j99: [162 118  76 152 152 162 162 101 152 162]
j215: [189  96 113 112 101 105 122 163  96 139]
j932: [189  96 113 112 101 105 122 163  96 137]
where: [118] : j99, 1
which: [189  96 113 112 101 105 122 163  96 137] : j932
again j215:  : [96]
again j932:  : [96]
Table of tags by key:
[152] -> j840
[102] -> j802
[101] -> j405
[153] -> j476
[164] -> j778
[163] -> j779
key j99 7:  : j405

j215: [ 64 102  73  79 169  77  69  80  74 100 168  77  73 166  75  84 102  72
  79 170  82  83  77  79  73  76]
j671: [ 64 102  73  79 169  77  69  80  74 100 168  77  73 166  75  84 102  72
  79 170  82  76  72  72  71  70]
j474: [ 72  88  68  89 152  86  82  85  87  87 139  84  69 158  89 134 127  92
  88 162 135  89  94 128  98 124]
where: [158] : j474, 13
where: [152] : j474, 4
which: [ 72  88  68  89 152  86  82  85  87  87 139  84  69 158  89 134 127  92
  88 162 135  89  94 128  98 124] : j474

j104: [172 100 111 163 110  93 145 156  95 145 128 140 171 158  91 118 107 122]
j654: [ 99  86 134  51 162 196 130 148  95 134 114 107 112  63 172 124 120 136]
j149: [123 123 123 138 123 123 106  82 156 114 119 150 123 137 127 151 149 129]
j516: [ 99 133 145  76 142 152  98  82 134 114  96 150 112  85 163 151 153 136]
where: [106] : j149, 6
again j149:  : [123]
which: [ 99  86 134  51 162 196 130 148  95 134 114 107 112  63 172 124 120 136] : j654
key -> tag
[162] -> j352
[142] -> j192
[172] -> j741
[171] -> j164
[123] -> j495
[110] -> j603
[109] -> j240
key j104 4:  : j603

j215: [111 143 105 120 112 143 126 118 108 136 132 139 134 139 104 108 128 122
 118 125 142 127 107  97 116 107 137 118 142]
j671: [161  71 159 132 160  72  99 141 163  72 141 141 144  68 156 164 113 131
 136 100  70 109 160 110 142 163 141 136  73]
j149: [105 164 101 123 104 164 144 119 101 161 125 122 124 166 103 101 135 127
 121 144 164 132 101 133 118 101 123 121 164]
j474: [136 114 140 131 137 115 125 132 138 118 127 130 126 116 140 138 127 125
 132 125 115 127 140 123 133 138 128 132 114]
j516: [ 73 192  61 110  74 195 146 103  61 180 129 144 131 189  58  62 136 108
 106 145 192 139  63  67  99  59 138 106 191]
j838: [115 138 109 122 115 139 127 122 111 133 133 137 135 137 108 111 126 122
 121 127 137 127 110 101 120 111 136 121 138]
tags:
[142] -> j225
[114] -> j8
[164] -> j131
[136] -> j521
[72] -> j784
[73] -> j375
[143] -> j427
key j671 28:  : j375
where: [63] : j516, 22

j149: [128 134 139  84  77  80 134 153 161 140 107  83 117 109]
j838: [104  98  91 153 159 157  98  76  69  91 127 152 117 124]
j671: [141 142 143 138 138 138 142 144 144 143 140 139 141 140]
j516: [142 142 143 138 138 137 141 145 143 143 141 140 140 141]
j215: [138 142 143 138 138 138 142 144 144 143 140 139 141 138]
j654: [107 100  93  93 171  93 101  75  67  93 133 162 122 130]
again j654:  : [93]
again j149:  : [134]

j104: [149 128 105 123 122 128 129 122  92 145 140 146 130 112 140 142 123 128
 186 123 110 130 122 132 104 130 112 136 133 139 117 121  96 121 126 139
 143  75 153 126 129 112 121 157 137 136 101 145 140 125 119 107 124 131
 122 143 109 117 123 137 118 109 112]
j932: [114 133 101 129 158 131 111  89 125 118 160 129 147 123 116 111 127 134
 162 135  96 112 158 125 123 129 133 117 122  92 123 105  96 104 128 124
 139  75 144 112 146 142  99 135 168 124 124 131 125 114 121 130 157 114
 158 120 121 115 149 133 137 114 142]
j474: [148 130 106 123 123 130 127 121  91 145 139 142 131 113 138 140 125 127
 181 123 112 132 126 131 104 128 115 137 136 135 118 120  96 120 128 139
 146  75 152 126 129 113 119 157 139 135 104 148 138 127 117 109 124 130
 123 144 112 117 123 138 114 108 111]
j149: [115 131 104 127 158 135 112  93 125 119 161 127 148 124 115 111 128 132
 155 134 100 113 159 125 122 131 133 118 123 130 125 103  96 106 129 121
 140  75 146 111 147 141  98 135 168 124 125 129 124 117 119 132 159 111
 158 121 118 112 146 133 136 113 140]
j215: [137 132 109 116 119 125 128 111  95 147 143 143 141 114 138 140 137 128
 150 125 111 121 124 122 108 129 118 132 142 130 127 120  96 115 131 135
 135  75 151 124 130 103 119 151 132 127 102 157 152 125 113 107 125 130
 119 143 113 118 120 138 117 109 111]
j838: [111 132 112 124 149 132 115  81 121 126 159 117 149 128 114 110 134 129
 119 127 104 108 151 124 122 127 127 119 133 139 135 108  96 100 132 128
 141  75 146 117 143 139  98 133 155 131 127 126 115 122 119 131 151 111
 149 118 112 115 138 136 138 112 134]
j671: [138 131 110 115 118 124 128 109  91 147 142 143 142 116 136 140 137 130
 149 126 111 123 124 122 109 131 119 131 140 126 127 119  96 114 132 137
 136  75 151 125 132 101 117 150 135 127 108 154 148 122 111 107 130 129
 118 142 111 118 125 135 116 109 111]
j516: [135 132 110 117 120 125 128 114  92 145 145 145 143 115 138 140 139 129
 150 128 112 120 121 120 108 130 117 133 145 153 127 119  96 117 130 134
 136  75 151 121 131 101 119 150 135 127 102 154 150 123 109 107 127 130
 120 142 115 119 121 137 118 108 112]
j99: [150 128 104 123 120 130 128 123  90 143 142 146 131 112 135 140 125 128
 187 121 111 131 122 130 103 128 117 136 133  95 117 119  96 121 131 138
 144  75 149 127 129 111 116 158 137 137 102 146 141 125 114 107 124 128
 120 140 112 115 123 139 117 113 113]
j654: [149 127 107 123 119 127 128 121  91 145 138 145 130 114 135 139 127 127
 170 123 114 129 123 129 104 127 114 134 136 135 121 120  96 120 128 139
 145  75 151 127 129 112 117 159 139 137 103 146 142 127 115 107 124 126
 119 143 111 113 125 139 117 109 113]
which: [138 131 110 115 118 124 128 109  91 147 142 143 142 116 136 140 137 130
 149 126 111 123 124 122 109 131 119 131 140 126 127 119  96 114 132 137
 136  75 151 125 132 101 117 150 135 127 108 154 148 122 111 107 130 129
 118 142 111 118 125 135 116 109 111] : j671
which: [114 133 101 129 158 131 111  89 125 118 160 129 147 123 116 111 127 134
 162 135  96 112 158 125 123 129 133 117 122  92 123 105  96 104 128 124
 139  75 144 112 146 142  99 135 168 124 124 131 125 114 121 130 157 114
 158 120 121 115 149 133 137 114 142] : j932
tags:
[92] -> j613
[181] -> j123
[139] -> j790
[160] -> j797
[145] -> j847
[180] -> j302
[91] -> j420
[138] -> j823
key j474 10:  : j790
which: [150 128 104 123 120 130 128 123  90 143 142 146 131 112 135 140 125 128
 187 121 111 131 122 130 103 128 117 136 133  95 117 119  96 121 131 138
 144  75 149 127 129 111 116 158 137 137 102 146 141 125 114 107 124 128
 120 140 112 115 123 139 117 113 113] : j99
which: [137 132 109 116 119 125 128 111  95 147 143 143 141 114 138 140 137 128
 150 125 111 121 124 122 108 129 118 132 142 130 127 120  96 115 131 135
 135  75 151 124 130 103 119 151 132 127 102 157 152 125 113 107 125 130
 119 143 113 118 120 138 117 109 111] : j215

